In the rows, zero is written as 128.
Rotation paths and how fast each direction turns (deg/step):
Each turn is a multiple of 5 degrees from 10 to 175, or 0.
Each row of a path follows its step; steps can be skipped.
Path 1:
step 0: [129 143 136 133 128 125 123 131 125 130 132 126 127 132 122 126 121 122
 129 143 130 125 129 124 121 128 127 125 133 141 143 125 121 119 129 133
 127 133 134 124 122 120 128 113 121]
step 1: [134 130 136 123 127 128 126 122 133 135 127 134 126 114 131 125 123 129
 132 121 136 131 118 126 115 129 119 129 131 129 127 119 118 114 125 126
 133 125 126 127 124 124 108 127 126]
step 6: [126 128 136 136 142 123 123 136 131 131 120 133 135 117 126 117 127 134
 128 127 129 126 121 130 117 131 124 135 127 126 131 133 112 127 122 123
 123 130 124 115 125 127 128 123 116]
step 8: [119 121 127 129 131 135 124 125 121 125 138 119 128 123 131 136 135 122
 135 136 137 123 122 124 127 123 137 126 127 126 142 121 130 140 124 140
 129 123 119 129 134 118 122 126 127]
step 10: [135 136 130 124 138 127 127 116 123 125 128 126 130 125 119 132 124 119
 128 114 130 135 122 127 116 124 116 131 131 130 122 128 125 121 129 130
 129 134 132 135 114 120 116 125 131]
step 11: [130 129 136 124 130 123 119 123 123 129 132 136 132 120 123 125 130 130
 126 132 124 126 114 140 127 131 130 128 133 120 141 134 125 135 143 121
 119 135 131 119 123 118 119 125 127]
step 14: [124 135 130 136 127 125 127 132 115 124 117 122 126 124 119 123 127 120
 137 135 129 132 125 131 131 109 131 147 126 125 137 131 135 125 130 131
 129 124 130 126 131 128 121 131 122]
step 15: [120 121 129 130 150 125 133 135 121 121 124 127 129 126 127 126 120 127
 131 124 132 134 123 128 120 121 125 138 128 132 123 124 114 131 127 120
 128 131 128 124 112 132 129 122 124]
step 18: [121 135 132 138 138 134 127 129 134 145 131 122 128 137 129 123 123 132
 126 128 139 136 114 121 124 126 123 126 127 129 134 125 129 126 126 142
 126 139 120 126 129 132 121 133 124]
step 21: [120 133 140 129 134 127 121 131 119 131 132 130 124 131 122 139 121 133
 115 120 131 127 138 138 122 122 136 124 128 137 130 130 127 124 128 123
 116 138 125 134 123 129 125 117 128]
step 23: [122 132 137 135 128 124 129 128 129 140 122 135 125 128 126 120 117 130
 142 143 128 134 123 129 123 120 131 140 127 125 137 124 133 130 130 131
 135 127 132 116 129 131 114 129 132]
[129 128 125 126 127 126 123 127 126 126 129 127 130 129 126 126 131 126
 128 128 126 127 129 129 129 130 128 127 127 127 132 130 130 130 128 132
 127 128 127 131 127 125 129 126 124]  130
[127 130 128 130 129 131 128 123 129 126 127 124 124 128 131 127 129 129
 126 128 127 131 124 127 128 132 130 128 132 128 130 126 127 127 127 128
 129 127 129 129 128 126 130 127 127]  40
[129 130 131 125 125 129 125 130 130 129 130 130 124 128 127 131 129 129
 128 130 128 128 127 127 127 129 127 130 130 126 128 126 132 127 130 125
 127 129 127 131 124 127 126 124 129]  35
[129 126 130 129 126 125 127 127 127 129 128 129 125 128 129 134 126 125
 126 129 131 128 128 126 131 129 129 127 128 128 130 129 128 129 125 131
 126 129 126 127 129 129 132 128 132]  80
[125 124 127 128 127 127 129 126 123 132 130 129 127 128 129 125 129 127
 125 130 132 127 126 130 129 128 130 130 130 126 129 130 127 126 130 126
 130 128 128 132 128 130 127 129 128]  115
[129 130 130 129 130 127 126 127 129 131 124 127 127 128 125 129 130 131
 128 125 130 128 127 128 128 127 126 133 129 126 126 132 129 128 127 129
 127 131 128 130 129 127 130 132 126]  90
Path 2:
step 2: [135 124 136 118 130 119 138 118 136 126 128 125 132 123 128 129 127 121
 124 128 121 119 129 131 136 126 120 128 128 127 138 125 120 136 133 136
 141 126 133 131 132 119 134 135 143]
step 5: [137 129 119 115 127 136 133 115 131 122 125 128 131 119 116 126 132 134
 132 124 124 120 125 135 135 120 131 135 119 131 133 138 127 127 134 134
 132 133 140 132 129 126 135 136 123]
step 7: [136 122 133 129 117 133 126 126 132 118 118 122 126 115 123 133 130 131
 137 129 130 122 123 134 132 131 130 145 119 133 124 126 137 134 129 132
 135 126 132 127 121 133 128 145 127]
step 10: [134 118 132 129 128 127 125 133 129 117 121 132 125 121 133 124 121 121
 129 135 119 125 136 132 127 121 127 138 131 131 122 137 132 129 118 147
 133 130 130 133 135 129 132 138 140]
step 13: [130 130 130 129 125 115 136 123 123 131 116 135 130 124 127 125 128 131
 128 130 129 116 129 143 130 115 123 122 128 120 135 133 122 128 128 145
 137 126 127 128 132 135 140 134 125]
step 14: [130 122 124 117 119 127 127 120 129 125 126 129 131 116 122 125 126 126
 135 121 123 121 121 136 135 123 130 128 124 127 128 139 124 133 136 141
 138 139 139 122 132 139 133 133 127]
step 18: [132 125 122 127 115 126 130 129 132 121 121 129 125 119 135 133 122 129
 127 130 126 121 133 131 128 130 124 126 121 140 133 136 132 143 124 134
 147 121 132 124 117 126 124 124 138]
step 19: [140 122 130 136 119 129 118 129 136 125 127 130 122 117 136 119 121 129
 130 135 122 123 140 133 123 136 124 133 127 133 126 139 136 127 117 135
 132 133 131 131 128 128 132 134 140]
step 20: [130 124 135 135 117 121 133 122 138 120 127 133 133 119 134 131 130 129
 132 131 128 109 140 141 122 129 124 119 135 132 135 127 129 130 125 135
 129 125 129 133 125 121 133 126 138]
step 22: [135 126 126 137 120 127 131 120 124 134 123 132 129 124 135 130 118 135
 128 127 128 113 136 135 124 118 117 125 128 122 124 129 116 133 121 142
 136 132 126 123 134 129 139 131 128]
step 24: [128 124 127 137 130 125 127 110 125 127 124 123 125 124 119 135 132 133
 137 133 130 114 133 140 124 132 125 129 123 124 133 141 114 125 122 127
 131 126 132 120 140 132 130 127 128]
[129 129 124 126 132 130 130 127 127 126 128 127 130 128 124 129 127 126
 128 126 130 124 127 125 130 132 129 127 129 128 129 130 126 130 128 126
 128 128 131 128 127 128 127 124 133]  115
[129 129 128 130 127 128 128 127 125 125 132 132 127 126 128 127 127 126
 130 127 129 131 126 126 129 129 132 128 127 130 125 132 128 126 130 129
 129 130 129 127 128 124 129 132 128]  160
[125 128 126 127 127 125 129 128 128 129 128 131 125 130 129 132 130 130
 131 128 125 130 126 125 125 128 127 129 126 129 129 129 128 128 124 125
 130 126 130 128 130 130 128 126 129]  120
[126 129 127 132 129 127 128 127 129 124 129 127 126 125 132 127 128 129
 127 125 125 125 126 129 130 133 126 129 127 128 128 127 130 127 129 126
 125 127 126 129 130 130 128 129 127]  90
Path 3:
step 1: [122 128 126 140 128 126 128 133 136 120 131 121 131 126 132 129 140 128
 117 132 138 133 123 132 132 136 130 132 144 122 122 127 131 123 126 127
 125 127 121 119 117 140 134 130 136]
step 2: [129 124 140 134 125 122 124 121 124 129 120 111 133 120 129 129 124 140
 129 125 131 129 131 130 131 121 143 124 132 124 126 135 123 123 141 121
 122 125 136 126 127 133 120 125 125]
step 4: [120 126 114 128 118 126 123 125 147 129 135 137 124 131 142 128 131 135
 129 134 129 126 134 125 129 137 126 128 128 127 125 124 123 124 134 132
 122 133 142 130 134 136 126 123 125]
step 5: [127 127 128 132 125 128 128 133 131 131 121 132 138 138 129 124 122 123
 120 131 116 119 131 132 129 131 129 117 132 128 117 130 121 126 126 108
 139 133 133 139 129 129 125 126 118]
step 7: [137 132 128 126 124 122 124 129 126 126 132 119 133 133 124 125 134 132
 119 133 135 128 128 115 129 119 118 136 131 127 135 121 123 145 141 124
 122 129 134 124 129 136 125 124 116]
step 8: [125 132 136 121 136 124 133 120 127 139 129 124 132 139 125 128 127 130
 131 122 139 125 126 127 115 135 120 120 129 130 142 127 127 125 126 116
 128 136 138 125 120 118 123 136 129]
step 9: [119 130 117 140 128 125 131 119 127 133 135 130 131 139 140 129 136 124
 138 129 139 130 120 135 128 132 130 131 133 122 129 124 139 127 119 129
 121 127 120 125 123 124 124 117 118]
step 10: [116 130 130 133 121 129 138 126 118 128 138 118 139 135 126 122 130 128
 125 128 115 126 129 123 130 126 132 120 127 120 117 124 125 122 138 128
 119 119 131 127 116 138 130 128 128]
step 14: [130 122 134 143 132 120 127 123 127 140 127 133 128 123 123 121 119 131
 132 132 131 122 120 131 124 131 132 131 146 138 124 123 132 127 120 124
 136 123 122 139 127 134 131 130 122]
step 18: [130 135 125 132 125 133 136 122 134 123 132 120 135 128 128 124 135 123
 128 131 129 129 124 119 141 134 145 137 122 125 123 133 140 120 136 119
 131 127 134 128 124 130 123 119 119]
step 22: [123 132 126 134 124 124 133 126 134 131 127 137 130 132 120 125 114 129
 113 129 133 133 122 123 126 134 121 127 131 133 119 123 120 119 120 133
 123 134 117 129 119 125 130 136 116]
[128 127 131 128 126 126 133 127 126 131 122 129 126 128 129 126 127 126
 131 129 129 129 126 129 123 126 130 127 130 128 128 129 127 127 126 127
 130 130 128 129 131 125 127 127 128]  125
[129 127 131 131 128 128 125 127 127 128 128 128 124 124 130 127 128 128
 128 129 127 129 129 131 132 130 132 129 131 130 127 126 130 128 130 128
 131 130 130 126 128 128 130 130 132]  25
[128 129 127 129 126 129 129 126 134 132 127 130 130 127 127 125 130 128
 128 130 127 127 127 130 128 128 129 128 125 130 126 125 131 129 125 126
 126 128 129 129 125 125 125 128 130]  80
[130 129 127 128 129 128 128 125 124 127 129 130 128 130 131 125 128 126
 131 129 128 129 128 123 131 128 127 129 126 128 130 129 127 130 125 123
 131 129 130 127 126 129 129 127 130]  35
Path 4:
step 1: [130 143 125 126 127 136 127 130 126 131 112 131 135 124 132 127 120 127
 127 118 123 133 137 128 114 122 132 127 129 121 142 130 141 133 123 138
 131 125 124 125 132 137 129 128 125]
step 3: [112 123 132 124 140 130 127 125 126 124 127 125 132 141 119 131 129 131
 136 126 128 127 127 135 133 126 130 145 115 125 120 131 116 129 123 120
 129 131 130 128 119 136 136 128 126]
step 5: [133 138 145 134 135 127 121 120 138 127 122 132 121 127 128 119 128 123
 123 136 126 135 130 127 125 129 117 115 123 138 126 125 123 122 129 135
 136 134 120 126 135 123 126 132 129]
step 6: [119 119 135 133 133 137 133 130 133 120 130 138 124 125 122 130 135 132
 141 135 127 122 124 122 126 143 137 122 122 135 126 126 120 130 120 135
 139 131 126 130 126 119 135 131 127]
step 8: [133 139 133 122 115 127 126 118 126 126 118 117 125 136 134 122 131 135
 129 122 128 139 122 134 121 121 135 115 141 136 128 127 126 134 133 132
 125 129 123 125 122 127 120 130 127]
step 10: [122 128 128 116 133 136 123 136 115 128 130 127 121 133 120 134 120 125
 124 133 127 124 120 114 140 140 130 133 137 117 125 128 130 125 126 116
 121 134 125 129 126 130 131 132 130]
step 11: [140 137 125 122 123 126 123 124 115 123 124 132 124 128 131 143 126 125
 123 127 123 138 128 133 133 134 139 128 126 127 131 143 134 118 132 129
 125 136 130 134 129 131 114 125 133]
step 14: [121 124 118 141 122 124 129 130 123 118 127 123 131 136 135 128 118 124
 121 129 129 131 123 125 135 127 122 129 128 129 127 140 147 136 127 132
 135 131 134 127 126 127 124 116 136]
step 19: [126 122 127 133 129 138 120 121 138 141 139 128 136 132 129 123 133 139
 128 117 132 126 134 137 128 130 132 135 129 119 131 136 113 117 123 129
 134 119 129 128 128 127 131 128 130]
step 20: [126 127 129 129 130 134 118 134 130 137 126 123 125 141 111 129 129 127
 128 120 124 126 130 136 139 121 120 131 127 127 136 123 135 128 123 123
 137 127 114 121 125 141 134 132 125]
step 23: [117 125 137 119 139 128 134 133 125 119 128 132 133 129 120 125 126 136
 129 121 130 120 117 138 132 130 136 119 119 128 132 127 122 131 117 134
 128 131 119 135 125 140 125 128 119]
[132 129 131 131 127 126 128 129 128 128 128 130 132 124 126 129 129 127
 127 129 129 128 128 126 130 131 130 125 126 125 127 127 126 126 126 131
 126 130 125 132 130 128 128 127 127]  60
[129 128 127 128 133 127 128 129 124 128 126 128 128 127 129 125 128 130
 126 127 128 131 125 128 127 131 127 134 125 130 129 127 129 129 126 128
 127 127 128 128 131 131 126 126 128]  35
[129 127 130 129 130 124 126 124 130 126 127 128 125 128 129 130 128 126
 126 124 131 131 130 128 125 130 130 129 129 128 127 127 126 129 132 129
 129 126 128 127 130 123 128 127 127]  110
Path 5:
step 0: [132 137 134 128 138 134 133 120 134 126 125 122 119 137 126 124 127 130
 128 130 132 125 125 142 119 139 117 131 124 133 124 145 128 126 136 125
 129 141 121 118 122 132 132 127 132]
step 2: [123 126 119 112 124 121 128 127 122 129 136 127 128 129 120 144 123 137
 120 127 129 133 128 121 130 129 127 136 117 132 130 132 132 133 135 136
 141 122 130 125 131 120 139 133 129]
step 11: [138 130 122 128 124 137 136 124 122 123 127 124 118 119 121 136 124 125
 129 128 118 120 120 126 125 122 125 137 138 136 129 128 133 122 131 127
 132 127 115 134 135 125 122 119 143]
step 12: [138 124 120 133 138 122 116 125 132 134 107 132 122 131 133 121 129 132
 134 125 132 123 131 134 126 126 124 131 114 125 132 134 121 138 129 129
 135 136 131 137 123 133 131 126 129]
step 13: [130 124 132 135 128 129 139 134 119 128 137 122 133 142 128 126 130 135
 121 125 126 126 123 120 124 139 122 131 131 129 134 120 133 134 129 138
 127 134 144 114 123 136 122 123 129]
step 14: [130 130 132 125 135 125 123 128 122 130 132 122 126 122 120 132 139 121
 123 138 118 131 125 128 126 136 136 137 126 127 132 130 116 119 116 137
 135 123 117 129 133 121 142 135 130]
step 17: [130 133 112 133 145 129 123 125 132 132 133 131 132 128 128 126 130 124
 132 132 121 125 124 134 136 127 140 123 140 136 124 131 129 119 121 121
 121 129 119 132 128 117 124 117 134]
step 18: [130 120 122 133 131 138 127 136 133 122 135 134 115 124 134 124 127 131
 130 122 138 127 130 134 120 124 116 125 120 128 118 130 115 136 137 126
 131 128 140 131 140 123 123 131 129]
step 20: [133 136 139 122 142 127 129 131 129 146 132 130 123 130 131 139 133 129
 122 130 135 134 132 127 127 119 119 133 135 133 125 131 134 120 116 136
 121 132 126 125 131 116 133 131 130]
step 22: [115 139 131 128 121 124 134 125 121 131 132 126 126 133 119 128 110 129
 135 138 133 131 135 124 130 127 135 134 127 130 124 139 136 127 134 129
 128 126 124 133 124 145 131 118 132]
step 24: [130 120 118 124 127 132 118 133 126 119 126 131 132 127 130 128 123 131
 133 117 133 121 129 120 127 132 129 123 135 130 132 119 120 147 132 134
 133 130 130 135 136 127 142 115 136]
[131 126 126 133 126 125 130 126 125 129 122 127 129 126 127 127 129 126
 128 128 125 128 128 127 126 127 128 130 128 129 129 126 127 130 125 127
 128 129 128 125 131 131 126 130 128]  20
[129 123 131 128 126 129 129 130 126 127 127 126 125 127 127 126 129 127
 125 128 125 127 130 128 129 129 127 122 132 128 130 132 128 127 131 127
 128 129 130 127 129 128 129 128 129]  140
[125 126 129 127 129 129 128 130 128 126 125 127 129 127 128 125 125 131
 127 129 130 129 132 131 126 132 127 131 130 128 126 128 129 128 128 127
 128 128 129 128 123 132 126 130 129]  115
[129 126 128 129 126 128 129 126 126 126 131 126 130 129 129 129 125 130
 128 125 129 129 127 133 130 124 129 126 127 125 127 126 127 131 128 131
 127 127 129 127 126 127 130 131 132]  130
